(in the rows, 128 means zero)
A single turn carries every row of the set below to another of its rows. Some are shown first; where does it send the rows asked next?
bup: [ 84 106  91  88 143 130 140 136 138 128 130 161 124 123 127 119]
Mef: [ 92 120 178 119 163 140 115 132 130 121 129 136 121 129 140 138]
gisav: [ 81 112  89 107 124 130 125 145 121 135 167 134 144 146 147 147]
dib: [114 121  98 103 106 129  94 139 139 126 139 107 119 138  85 128]
Tufo: [121 125 119 117 106 111 108 122 136 129 148  90 113 101 116 161]
Vive: [ 82 136  97 134 111 113 101 125 153 112 109 104  99 148 120 160]
zini: [ 87 104 109 103 162 109 127 133 147 124  97 129  98 120  98 129]
sones: [ 93 116  82 141 167 166 108 130 137 138 133 140 118 129 123 123]
Dori: [ 84 115  97 124 136 144 135 115 141 138 109  99 121 125  84 143]
dedo: [103 123 116 161 148 100 123 124 140 118 157 103 134 151 139 160]
giz: [ 89  94 134 128 116 107 132 122 161 137 129 134 112  93 154 107]
zuka: [112  98 126 105 133 163 128 127 112 110 149 131 132 106 155 156]
bug: [ 79 115 133 149 149 143 122 119 127  97 156 153 128 120 153 154]
vefon: [ 51 101 120 120 153  96 119 129 122 117 114 109 108 134 149 124]
Befi: [116 125 139  84 107 126 108 112 155 138 132 108 136 103 114 142]
Goru: [ 78 108 120  98 142 140 104 116 146 113 106  90  94 135  97 134]
sed: [ 85 126 141 137 128 121 127 102 135 105 156 125 116 104 154  96]
nabop: [ 90 120  95 126 147 136 119 115 133 115 124 168 126 131 167 144]
Zirez: [ 64 100 128 141 115  94 141 136 116 108 136 113 116 142 145 137]
dobof: [ 88 113 130 117  98 156 115 127 131 129 150 129 111 112 151  93]
pozu: [ 79 107 127 123 160 104 109 123 131 132 148 124 122 115 110  80]
Kemi: [ 84 111 154 115 131 116 114 133 133 116 127  80 124 120 127  92]
gofak: [101 112 160 121  93 159 107 118 132 121 145 124 122 131 131 115]
Ket: [ 93 119 141 113  99 106 109 132 139 111 136 118 115 142 107  91]
reme: [ 74  94 112 140 145  94 130 113 158 143 133  96 135 116 140 145]
Tal: [119 131 143 151 148 124 104 151 142 123 134  98 131 144 103 118]
tam: [120 131 131 135 122 139 112 118 131 109 127 142 118 176 134 137]
defib: [ 68 100 153 136 148 118 141 122 128 125 141  84 117 105 136 123]
nevam: [ 99 122 125 101 171 127 114 149 135 131  99 144 115 132 109 120]
tezi: [ 93 112 105 124  83 155 121 129 133 146 139 105 120 114 115 135]
Reb: [ 92 113  92 119 140 170 111 111 136 105 153 153 125 118 125 111]
rir: [110 131 112 108 151 140  96 114 156 125 102 137 113 136 134 167]
kudut: [ 90 120  97 144 134 118 112 116 133 124 161 103 150 133 134 174]
zaf: [ 90 105 134 158 161 144 131 137 108 120 169 112 129 121 144 137]
muda: [109 114  93 128 140 124  95 143 105 114 152 131 132 128 138 169]
pubob: [127 130  97 112 135 124  92 125 138 132 124 127  93 148 105 151]

vefon moves to Tufo
Vive moves to zuka
And these:
zini moves to kudut
sones moves to Zirez
dedo moves to gofak
reme moves to tezi
nabop moves to defib
tam moves to Mef
zaf moves to Ket
pubob moves to bug
Dori moves to gisav
sed moves to Goru

A single turn carries every row of the set below to another of its rows. Some are shown first; where does it send the rows asked next?
gonoz: [155  92  79  88 160 158 132 159 107  99 119 139 194 177 127  90 124 112
 130 129 164 153  95 109 122 122]
zisa: [157  73 110 101 158 128 117 172 135 107 107 165 161 167 123  65 130  74
 182 110 176 124 125  67 145 134]
Dodon: [167  76  96 115 121 138 105 154 116 110 131 130 152 140 110  86 116 108
 174 149 191 183 109 125 126  87]
rodit: [138  98 134 114 121 122 105 136 107 126  76 130 167 147  85  85 135 106
 158 122 188 115  63 129 153 108]
dubi: [129  91  85 108 164 135 120 133 118 114 127 104 166 129  98  60 103  58
 155 121 153 162 123 111 154 127]
zaku: [161  94 108  98 140 145 113 153 148 108 104 169 169 154 135  94  97  70
 202 129 187 125 124  76 172  99]
vame: [149 117 106  90 137 107 116 184 122 142  91 111 172 166 108 114 102 101
 159 103 172 135 124 114 173  76]
ragi: [132 121 109  76 125 146  77 141 139 115  91 143 167 151  76 103  93  90
 149 143 129 131 114 128 148 137]
duru: [143  96 113  66 102 138  88 166 132 125  77 155 145 159  97  47 127 126
 143 121 154 138 108 123 154 134]
feto: [134 108 110  91 130  96 122 144 126 161  76 159 169 147 131  85  89  88
 149 132 146 117  92 129 136 105]
tem: [152 105 107 102 128 153  99 173 101 126  88 128 157 164  76  70 115 111
 164 150 194 108 128 100 110 143]
zirul: [153  67 105  96 157 125 120 172 113 129  95 147 161 181 116  48 149  83
 156 103 176 139 127  84 138 134]
pidel: [163 110 125  72 134 151  89 132 127 111  98 148 180 174  83  75 100  88
 163 157 142 133 103 140 153 145]
Siras: [147  63  81  96 134 157  88 109 128 110 104 127 162 143  99  71 108  89
 137 136 182 126 123  89 171  63]
simim: [135 113 119 105 130 110 123 129 121 142  69 163 167 149 127  81  94  95
 145 179 158 118  93 100 150 120]
rutez: [170  95 122  69 121 145  98 141 119 121  89 146 162 177  93  35 117 106
 156 136 149 129 107 134 167 142]
nupez: [134 106 133 122 126 121 115 123 111 118  70 137 164 149  97  76 122 103
 150 166 179 111  79  99 167 123]
Gid: [149  82  92 111 123 142  88 135 130 115 131 147 132 137 121 103 123  92
 175 147 181 172 115 100 112 111]
dakun: [124 112 107  74 132 152  99 163 124 149  97 139 160 141 105  49  77  65
 175 154 181 123 129 110 114 131]
vusa: [138 100  80  81 149 150 132 180 110 103 106 156 194 170 132 101 100 115
 131 123 160 139 105  86 140  91]
Daloz: [161  75  76  93 131 153 109 106 137 113  93 130 168 136 112  69 104  94
 142 138 190 130 125  98 177  67]
memid: [150  93 114 107 138 117 109 189 136 125  89 104 179 138  96  84 114 125
 167 139 209 153 105 123 169  94]
dano: [124  82  86 105 162 154 100 111 118 118 117 116 182 137 100  81 106  56
 150 148 166 154 121 114 137 135]
Baz: [144 120  97  73 116 146  79 154  98 146 104 122 149 177 120  89 106 102
 157 121 170 106 128 121 106 110]
Duteb: [137  96 125  97 124 103 109 152 118 151  83 144 168 143 109  89 116  90
 168 102 168 118  73 149 137  99]
Keku: [110  79  92  71 136 135  85 153 132 122  90 150 150 162 133  75 142  86
 125 107 173 145 118  71 128  97]
nerim: [122 115 112  79 104 132  74 169 148 118  82 147 141 142  94  83 113 108
 151 124 138 136 118 120 148 138]
Mosed: [176  84  92 116 126 130 115 157 127 106 115 130 156 127 110  84 118 123
 171 152 201 182 113 118 139  91]
tofet: [150  79 109 107 144 140 103 163 140  95 107 170 164 160 131  91 103  74
 194 136 181 114 129  63 163 106]
Gog: [132  69  80  73 141 147  85 121 140 116 100 142 153 153 117  71 129  88
 120 115 171 128 116  74 147  78]
sef: [157  83  89 108 118 140 121 134 115 123  82 120 178 134  99  77  99 131
 159 158 215 132 125 114 183 104]
gir: [136 123  98  85 131 151  92 142 119 109  92  94 169 165 134  51 103 100
 132 166 169 102 126 119 129 125]
fodo: [116  90  89 102 126 139  77 127 129 118 114 148 140 140 128 116 120  71
 165 137 169 150 131  89 118 124]
kuvi: [142 115 108  64 125 132 129 163 125 142  87 158 183 167 116 114  73  79
 171 137 188 141 118  97 161  77]
suz: [148 104 108  83 116 134 118 126 130 110  86 137 177 150 144  84  78  86
 179 164 198 126 129 103 188  96]
zer: [147 115  84  76 154 150 129 175 115 114 104 155 192 166 124 117 104 112
 143 115 167 146 100  88 154  82]
zeku: [164  75  96 102 167 149 119 144 104 109 117 123 193 181 124  69 137  95
 145 142 172 153 104 124 125 139]
Nagem: [144 108  93 107 165 109 130 176 117 114 108 107 168 129 100  72 105  93
 161 104 163 163 125 101 178  99]
viv: [122 111 128  67 144 139  72 176 128 118  91 101 166 159  96  45 118  78
 155 124 187 110 109 111 128 107]
pavad: [138  97  90 109 156 113 133 174 109 112 119 108 167 135 107  60 100  79
 159 103 152 158 130 110 165 104]

rodit moves to nupez
fodo moves to Keku
gir moves to dakun
And these:
Nagem moves to Mosed
ragi moves to nerim
kuvi moves to vame
dubi moves to Gid
Siras moves to tofet

